In the rows, zero is written as 128.
T: rows in a few groups, each row roughly a mix of its group's directions
T (168 x 12)
[[128 140 133 121 116  94 163 154 142 161 165  99]
 [154  98 124 150 107 116 143 168 161 165 139 131]
 [ 92 144 121 153 172 122 145 108 121 165 154 119]
 [154 113 159 145 135 129 132 120  94 149 172  94]
 [133 153 111 125 123 126 111  88 127  72 105 150]
 [127 162  99 155 132  89 128 164  92 133 123 139]
 [145 112 114 114 127 138  98 120 125 107  76 171]
 [146 155 140 110 134 125 138 158 145 102 148  72]
 [125 141 114 121 116 133 139 174  80 102 141  96]
 [125  90 123 113  99  77 138 122 150 101 113 143]
 [111  88  89 100  98 126 116 139 149 121  95 134]
 [163 155 181 101 136 129 113  95 119 131 129 134]
 [153 120 100 140 104 140 119 147 149 106 168  87]
 [119 113 133 138 109 164 141 146 156 147  72 138]
 [ 96 103  75 138 120  98 138 158 146 138 128 132]
 [139 146 105 110 131 142 160 163 113 132 164  87]
 [113  83 136 123 119 143 104 108 126 122 127 186]
 [134 128 137  74  99  87 144 141 150 143 123 145]
 [122 136 123  86 150 135 100 101 109  83 122 153]
 [150 101 135 101  95 127 153 130 101 154  89 147]
 [115 135 145 158 167 167 132 121  81 139 133 118]
 [122 120 133 151 119  77 109 102 172 150 114 128]
 [129  78 127 104 135 130  88 153 167 127 123 130]
 [135 153 168 137 121 123 128 123  87 104  83 112]
 [114 115 137 116  76  91 149 155 148 149 127 147]
 [ 96  87 110 157 108 110 154 109 163 127 137 119]
 [102 132 161  83 126 115 152 141 123 167 142 104]
 [152 106 139 120  86 113 116 147 146 124  93 170]
 [154 111 147 146 151 160  99 125 131  79 145 143]
 [117 167 116  80 139  94 156 128 134 154 126 119]
 [117 116 122 144 143 135 120  71 111 127 163 164]
 [139 131 146 121 110 148 131 162  79 157 164 119]
 [156 124 140 131  73 139 105 141  97 132  98 112]
 [121 126 146 144  97 146 155 113  72 140 117 154]
 [158 147 136 117 149 136 146 171 100 109 159 100]
 [128 133 182  95 134 113 103  99 145 104 130 145]
 [124 143 166  93 156 146 134 116 116 131 150  81]
 [ 95 144 115 142 109 158 133 125 176  94 112 111]
 [167 108 127  92 138 147 118 174 134 141 101 116]
 [ 79 109 139 122 106 104 144  97 154 102 109 141]
 [131 108 117 133 155 161 143 161 141 176 155 127]
 [118 120 135 162 115 101 142  77 122 165 105 128]
 [129 114 127 152 162 143 112 103 188 140 145 129]
 [132 149  76 116 106 127 148 145 143 164 156 144]
 [144 160 105 165 120 117 134 133 116 103 132 181]
 [146 152 119  92 113 112 116 117 169 115 138 174]
 [135 135 135 123 151 174 103 153 136 162 158 100]
 [129 117 146 112 191 154 122 129 150 125 160 134]
 [132  91 149 126 147 170 124 146  95 111 136  92]
 [122 152 148  93 127 106 115  87 126 114 149  86]
 [128 101 113 127 135  96 141  90 151 140 110  80]
 [140 147 113 152 168 108 162 146 135 109 165 105]
 [136 148 170 113 119  89 145 116 116 113 142  84]
 [125 139 134 117 186 165 130 119 128 159 155 143]
 [126 151  86 147 148  93 161 143 106 151 136 144]
 [167 171 150 108 136 143  83 123 113 123 118 127]
 [139 109 138 140 139 115 143 125 165  69 137 100]
 [123 112 119 108  87 125 134 140 184 110 114 155]
 [168 145  95 130 142 133 108 113 144  81 106 142]
 [137  91 149  83 129 118 114 169 113 133 156 137]
 [136 125 113 160 161 149 107 174 102 101 117 129]
 [146 143 119 104 131 153 142 183  97 152 112 115]
 [131 149 159 109 147  99 135  82 165 109 136 133]
 [164 170 127 147 123 151 146 109  91 153 116 112]
 [148 146 115 120  76 104 135 168 110 141 117 148]
 [141 151  92 120 101 147 109 136 107  93  94 152]
 [167 132 123  91 130 140 112 162 115  83 144 118]
 [138 134 149 102 160 133 118 125  85 117 166  94]
 [ 90 106 141 163 140 156 128 152 146 129  96 100]
 [102 110 112 146 110 116 120 187  96 112 136 134]
 [ 81 112 113 125 164 148 112 156 111 125 162 140]
 [127 120  94 166 138 102 144 150 114  84 104 136]
 [117 163  99 149 155 105 164 130  96 142 141 150]
 [104 100 132 117 105 158  78 161 145 136 126 115]
 [120 137 162 128 127 119  96  63 146 126 132 129]
 [146 129 108 174 113 146 153 135 151 131 166 158]
 [103 116 114 155 105 147 161 123 108 114 118  77]
 [103 144 142 181 153 111 141  91 127 142 143 142]
 [ 93 168 113 164 125 120 136 113 109  96 150 107]
 [147 175 157 138 152 138 144 130 109 161 160 122]
 [154 127 165  77 141 132  94 145 127 151 116 133]
 [110 109 145 146 112 121 112 165  69 123 142 115]
 [142 156 103 121  90  94 119 175 140 127 116 115]
 [ 94 115 145 129 117 118 140 176 118 144 170 105]
 [138  99 117 134 140 163  99 143 163  87 131 151]
 [111 112 148  77 106 103 128 161 111 150 110 143]
 [122 131 120 119 148 136 135 156  84 171 159 155]
 [130 176 140 114 150 132 109  91 127 157 163 129]
 [128 128 147  79  93 113 126 125 124 133  98  85]
 [147 171  97 136 105  92 107 136 153 123 143 106]
 [ 95 108 109 144 155 174 134 159 132 129 159 116]
 [105 103 123 116 154 104 171  89 110 149 113 132]
 [158  85 123 123 103 167 139 137  94 150 116 127]
 [133 151 103  83 142 148 142 162 156 123 101 143]
 [116 127 157  85 136 134 109 159 101  96 144 101]
 [147 173 149 112 134 142  87  97 119 140 123 156]
 [131 164 114 147 121 148 167 116  88 162 140 121]
 [128 158 152 107 132 130 129 148 111  99 134  69]
 [ 98 127 139 132  77 121 129 132 123  92  94  99]
 [105 144 122  93 175 132 119 139 101 161 125 102]
 [119 127 110 154 170 112 142 129 137 125 187 138]
 [120 136 113 102 120 159 145 124 115  72 149  98]
 [115 116 168 110 147 115  96 125 139  80 126 155]
 [144 133 132 128 176 127 130 134  82 169 114 110]
 [104 111 140 169  95 127 149 158 153 147 153 115]
 [106 119 110 166 129 139 134 141 139 119 123  64]
 [130 194 113 160 132 137 126 126 118 148 121 102]
 [153 112 157 164 117 125 128 123  81 150 146 100]
 [ 99 134 120 129 101  93 142 135 132 112 161 178]
 [129 115 137 147 116  79 164 129 141  98 162 110]
 [ 94 134 134 153 105 162 161 119 114 135  84 138]
 [123 118 148 142  75 162 121 148 140 116  87 126]
 [121 148  88 124 125 132  94 101 140 133 126 181]
 [122 127 106 157 123 118 138 152 177 168 102 142]
 [ 99 175 129  87 128 101 152  99 127 129 124 120]
 [135 122 122  99 112  98 151  90  89 121 113  95]
 [101 130 121 139 154 179 111 111 157  91 121 131]
 [136 135 130 157 136 140 142  81  96 150 164 153]
 [137 103 148 162 134 177 117  98 115 125 144  99]
 [110 133 143  96 166 135 120 100  79 140 149 124]
 [125 102 131 107  88 130 109  96 165 132  90 127]
 [103 140 134  92 118 101 162 109 156 165 139 143]
 [124 137 135 145 159 144 115 138 118 177 105 173]
 [158 115 152 134 119 126 151 158 156 163 150  91]
 [132 135 137 130 186 102 139 152 115 130 172 127]
 [111 110 120 118 145 123 100 109 188 111 101 135]
 [173 112  97 139 119 106 151 157  91 142 118 131]
 [136 137 141 167 132 134 132 127  93 183 100 137]
 [ 93 157  98 104 124 116 125 141 131 113  79 148]
 [ 81 105 121 125 152 156 172 116 120 103 138 126]
 [136 138 139 133 175 125 118  90 145 170 115 155]
 [162 103 113 172 132 140 129 170 152 142 142 116]
 [133 108 137 112 155 174 126 165 123 170 121 113]
 [130 128  90 121 118 115 167 122 101 115 180 123]
 [ 87 131 135 131 159 142 130 164 112 110 101  90]
 [134 147 115 130 129  90 165 114 131 177 160 124]
 [137 117 145 136 151 132 145 104  93 176 122 167]
 [122 115 173 116 128 108 143 110 138 131 147  71]
 [148  99 127  90 120 100 154 120  97 139 146 164]
 [157 126 110 193 110 134 137 135 160 125 127 119]
 [103 136 169 144 154 125 121  91 127 173 115 125]
 [119 155 102 165 129 134 151 146  72 129 124 138]
 [154 118 159 100 127 130 118  92 105 129  98 168]
 [ 86 126 122 169 118  93 162 102 127 137 113 122]
 [120 171 122 163  81 137 133 145 107 136 102 128]
 [130 165 157 156 144 108 114  83 116 107 138 148]
 [143 108 161 138  94 143 102 108 144 119  87 155]
 [161 137 104 124 131 166 139 185 111 125 138 137]
 [ 83 108 149  98 141 148  97 132 132 139 143 163]
 [ 75 126 116 134 123 115 119 136 180 109 144 111]
 [108 147 123 110 126 142 142  94 109 183 130 160]
 [134 175 111 103 146 133 120 143  80 104 117 114]
 [112 116  65 135 110 114 129 131 136  93 125 155]
 [121 117 108 194 141 142 126 109 103 152 137 137]
 [135 125 156 103 136 170 100 124 159 155 149 101]
 [148 175 135 142 131 135 148 137  91 156 159 105]
 [135 153 105 135  61 101 145 125 127 127 129 142]
 [117 102 109 143 126 177 151 139 148 135 151  88]
 [138 137 177 114 134 141  74 145 108 111 125 136]
 [ 95 140  78 150 144 106 135 163 143 145 144 123]
 [156 137 106 145  94 123 131 121 159 113 165 168]
 [122 104 154 159 125 163 142 101 118 160 109 161]
 [150 143 123 141  95 145 139 148  73 159 131 114]
 [120 145 116  92 133 176  95 114 121 159 106 116]
 [170 109 111 168 127 138 128 152 144 159  95 127]
 [184 124 137 155  91 119 126 138 141 109 104 111]
 [158 119 119 182 118 124 133 157 106 158 113 107]
 [165 111 120 105 131 111 109  99 100 135 110 173]]
one row of each group, then the others: which group is each in?
[123 117 121 143 107 127 131 159  63 119 116 154] | <45>
[150 127 115 150 142 157 112  82 136 118  87 151] | <27>
[151 124 111  96 107  94 150 163 144 124 167 120] | <101>
[ 89 103 131 132 123 171 167 111 121 101 116 115] | <64>

[120 143  96 131 165 150  91 108 132 129 145 169] | <101>
[136 149  92 162 176 138 144 156 126 134 145 113] | <45>
[107 105 132 144 125 106  98 148 182 107 136 105] | <64>
[130  81 149 147  94 129 141 132 166 154 111 142] | <101>
[115 150 123 156 120 146 133 124 126 138  76  79] | <64>
[ 81 165 129 141 104 109 151  94 112 135 109 124] | <27>
[160 115 123 103 162 146  97 109  98 128  95 147] | <27>
[131  94 156 100  95  86 115 131 145  99 130 132] | <45>
[137 161  91 141 153 108 123 153 123 128 169  97] | <64>
[106 106 140 148  97  82 137  95 156 131 111 142] | <101>
[174 136  94 148 135 119 157 136  91 150 111 132] | <45>
[146 106 138 155 134 163 102 167 112 110 103 102] | <27>
[147 157 170 168 136 141 122  92 130 131 150 148] | <101>
[103 130 119 142 149 153 136 179 116 106 168 138] | <64>
